In the rows, 128 means zero.
Where one turn sends some rows of the set: a few examples, then the rows asked
loni: [125 127 158 152  94 132 112 131 113 123 112 172 115]
lim: [104 134 106 112 132 153 110 128 106  87 122 105 106]
zazis: [119 110  93 148 118 120 135 108 128 119 121 145 123]
Manib: [145 138 154 116 129 148 118 154 102 160 111 100 139]
nik: [107 130  94 114 133 152  99 134 121 115 113  89 103]
vis: [128 130 157 149 106 126 106 122 106 121 125 173 115]
limip: [141 118 135  91 116 151 113  93 136 128 107 117  84]
nuvud: [135 126 134  93 117 137 116  96 131 134  97 119  75]
kuvur: [135 122 134  83 129 143 109  99 128 130 105 129  81]
lova: [133 132 157 146 102 121 115 132 118 135 124 177 118]
vibiz: [107 145 145 152 116 119 135 139 112 113 137  91 139]
ditu: [142 153 161 118 133 143 121 149  94 158 105  99 126]
Merid: [126 153 127 152 112 121 155 137 117 114 127  87 118]
Tun: [146 136 157 128 137 148 122 152  89 155 104  96 128]
Pobik: [122 100  95 139 117 130 136 144 135 120 131 142 128]

nik moves to zazis
loni moves to Tun
lim moves to Pobik
And these:
nuvud moves to vis
lova moves to ditu

Where one turn sends some rows of the set: a few examples, then the rows asked
kobut: [116 119 150 111 168 170  97 137 136  90 143 144  90 112 140 100  87 132
 125 171 142 115 104 140 134  99 136 156 135 105  83 151 100]
neb: [110  71 137  89 122 137 103 148 119 116 158 124 138 153 128 143 147 108
 116 181 166  77 147 126 116 127 135 134 144 138 155 116 111]
nop: [125 112 137  91 147 177 103 126 129  82 144 125  96 117 120 117  83 139
 121 169 136 113 104 160 141 124 142 133 147 125  67 139 122]
gur: [176  54 143 134  99 141 113 173 143  83 136 122 170 138 166 130 125 133
 112 146 155 107 129 120 165 100 137 128 124 136 131 126 125]
nup: [130  63 111 162 130 149 140 173 158 124 133 128 152 160 148 125 114 119
 128 126 149 136 146 153 176  99 143 134 128 103 107 146 100]
milaz: [137  76 125 141 123 158 144 175 112 134 121 128 100 173 166 113 117 153
 113 137 165 130 139 156 157 109 144 128 134  87 124 155  94]
dafuz: [112  94 142  76 131 143 121 162 109 143 134 126 100 168 133 131 132 126
 120 157 150  89 139 165 123 111 157 119 134 114 144 125  83]
begi: [155  59 112 168 118 153 135 171 142 109 130 125 148 161 162 120 127 142
 124 133 162 135 147 129 182 107 131 134 126 112 127 149 113]
kozup: [116  75 131  96 117 144 130 167 102 136 127 136  94 156 159 127 129 150
 127 164 161 102 147 159 129 108 151 125 122 107 140 129  68]
mik: [ 99 113 131 104 161 163 101 116 139  78 154 151 112 115 136 125  91 114
 143 180 126  99 121 133 144  90 133 160 120 133 107 150  81]
ziref: [110  98 114  93 146 173 100 106 140  77 152 127 120 119 117 130  84 128
 142 179 118 103 129 143 157 116 138 142 131 154  89 133 105]
tofus: [143  58 151 120 111 144 102 161 131  94 159 118 162 144 146 139 127  99
  85 168 172  90 122 111 129 122 130 139 158 127 130 130 149]
bifu: [161  49 149 142 112 142 112 176 160 101 141 122 173 136 162 122 105 109
  99 140 146 117 125 132 163  99 147 134 134 120 106 126 130]
zopab: [128 103 142 139 184 152  99 117 165  78 152 154 120 116 134 104 117 133
 136 165 147 122 110 153 170 114 145 155 113 143 123 124 129]
zite: [153  66 151 106  97 147 114 169 109  77 148 126 150 141 155 153 135 121
  95 167 181  83 120 115 125 113 127 127 145 129 142 135 130]
nele: [140 116 165 120 172 159 108 117 141  59 155 151 112 128 142 122  98 118
 105 157 139 102  86 156 163 102 148 149 125 140 132 143 137]
Nel: [160  66 140 155  88 158 121 154 120  89 154 130 136 143 152 155 139  99
  93 154 164  87 104 126 118 110 120 122 151 147 145 131 106]
kap: [115  94 123 128 138 155 148 173 120 141 128 127 104 181 138 128 120 126
 117 130 159 121 137 170 150 106 146 124 143  84 121 159  91]
dos: [104 103 113 131 161 174 117 115 137  81 152 135 103 126 112 126 104 138
 131 172 164 131 114 163 152 144 130 141 152 125  78 144 136]
muge: [124  65 128 131  90 152 108 142 111 113 152 135 119 145 154 151 146 106
 120 172 153  83 125 130 105 106 120 127 147 148 150 117  69]
Mosir: [131  93 145 111 151 171 113 107 133  69 152 132 108 135 141 125  74 129
 101 162 129 114  94 176 171 122 153 139 140 142 100 136 145]
Kela: [110  68 127  96 107 143 121 157 100 105 148 136 123 149 145 156 146 128
 121 182 182  83 146 129 113 120 129 131 136 127 154 131  91]
Kota: [136  79 120 164 121 178 119 168 122 139 127 114  90 167 153 116 136 145
 115 137 164 123 125 154 124 106 121 126 156 106 132 135  75]
tes: [114  86 121 123 162 160 110 104 155  82 151 143 116 121 127 122  99 141
 137 169 136 129 117 180 174 131 152 140 124 150  96 116 128]
Gibuz: [113 114 132 150 185 169 104 129 150  88 151 147 101 120 128 100 113 135
 129 168 166 131 111 138 149 123 126 163 139 110  99 151 128]
kuli: [126  76 137 123 102 162 105 157 108 139 133 124  89 154 162 125 132 133
 118 159 145  99 122 151 106  99 130 122 149 121 135 117  55]
lel: [158  67 114 186 124 170 122 169 155 121 130 118 126 152 148 120 140 139
 124 126 159 126 132 151 151 103 128 124 131 133 136 122  87]
bek: [186  64 142 169 102 161 119 168 147  97 138 123 140 137 157 133 131 120
 100 131 152 104 108 144 143 100 136 117 129 149 137 117 105]
sabet: [109  96 115 120 151 181 117  96 126  63 163 127 118 143 122 142  83 116
 113 173 136 108 115 143 165 128 129 149 153 145 105 158 136]
vutar: [107 117 136 124 166 168 117 107 127  57 163 152 116 136 132 144  99 100
 119 173 144  95 105 135 152 102 126 160 136 135 131 168 116]

nop moves to ziref
bifu moves to nup
zopab moves to Gibuz
And these:
muge moves to Nel
zite moves to gur

Where one turn sends some rows of the set: a few examples, then the rows asked
selit: [133 137 125 149 131 131  88 171 112 133 141  85 121 146 139 125 126]
biviz: [180 104  96 128 107 104 102 160 131 125 130 122 121 106 106 121 133]
devuv: [145  85 131 117 121 139 103 191  93 152  82 122 123 126 132 128 147]
tobi: [131 107  78 126 108 162 139 143 121 139 101 153 135 130 137 110 159]
kem: [109 113 124 143 127 151  93 185 110 128  90 110 138 138 146  84 113]
fufu: [119 105 132 137 132 145 123 139  77 136 110 177 120 115 145 113 116]
Nedo: [135 132 124 150 132 130  90 172 111 135 143  84 118 149 142 127 127]
reve: [130 102  85 129 189 121 113 139 110 129 103 141 113 113 101 101 120]
penib: [146 132  98 140 126  96 113 125 132 130 104 162 137 146 162 109 130]
pes: [150 122  98  90 138 101  87 124 113 124 123 124  98 126 147 102 124]
tuz: [128 149 124 140 136 147 125 183 121 143 134 163 110 161 147 130 129]
Loden: [126 126 123 155 164 145 135 153 146 162 126 122 108 126  99  99 130]
Pude: [136 107 111  99 111 150 102 179 124 127  99  89 125 118 140 108  99]
Dete: [148 114  91 140 124 108 113 123 133 120 102 159 115 156 164 122 126]
fes: [139 107  92 155 145 119 128 125  85 141 115 106 125 101 138 111 103]
kaduk: [139 113 138 120 136 135 117 157 115 128 108 151 148 173  87 124 131]
Pilok: [135  98 115 117 127 139 122 175 140 133 124 178 118 101 108 139 135]
seri: [125 163 129 138 135 147 115 177 115 131 129 165 119 155 140 129 131]
sem: [139 115  80 137 164 135  99 163 117 147 125 117 108 140 104  89  87]
zalu: [128 118  82 125 109 156 135 143 120 144 100 152 152 125 135 102 162]
buf: [153 139 121  95 116  96 117 156 146 122 105 131  99 131 140 101 145]
dur: [133  99  87 130 192 115 119 146 115 143 107 141 119 118 107  97 120]
Lakon: [179 108  98 127 110 101 102 161 131 126 131 121 126 106 106 118 133]
fasa: [139 107 133 117 120 136  88 182  89 137  78 125 141 117 121 122 149]
gozur: [154 131 116  98 113 105 115 155 145 113 103 130  87 135 141 110 141]
pogas: [135 128  83 137 166 131  93 161 114 142 124 119 120 133  99  84  86]
Beve: [137 106  92 157 142 122 125 122  85 139 115 106 125 102 136 114 103]
fure: [132 111 121 116 129 129 120 175 141 141 124 179 136  96 108 129 137]
Dupu: [144  98 136 121 138 135 125 164 120 139 112 149 140 178  94 124 132]
bubi: [153 118  98  89 140  97  97 129 117 140 129 123  99 128 153  97 125]
sib: [124 104 135 136 135 135 131 145  79 154 110 175 129 117 151 103 118]
Doteb: [118 131 119 156 160 158 124 142 140 136 119 125 102 122  88 107 128]
mitel: [ 83 125 122 135 124 119 109 133 113 160 100 146  95 140 119 130 136]
rela: [135 115 114  99 113 141 106 182 127 137 103  89 137 115 140 101 101]
Talup: [ 86 124 124 136 127 110 115 140 117 176 105 144 102 140 123 124 139]
poma: [117 100 121 144 128 154 100 189 114 132  92 106 129 144 152  85 112]

Pude moves to sem
fufu moves to Pilok
selit moves to Beve
And these:
poma moves to dur
Doteb moves to Dete
kaduk moves to mitel

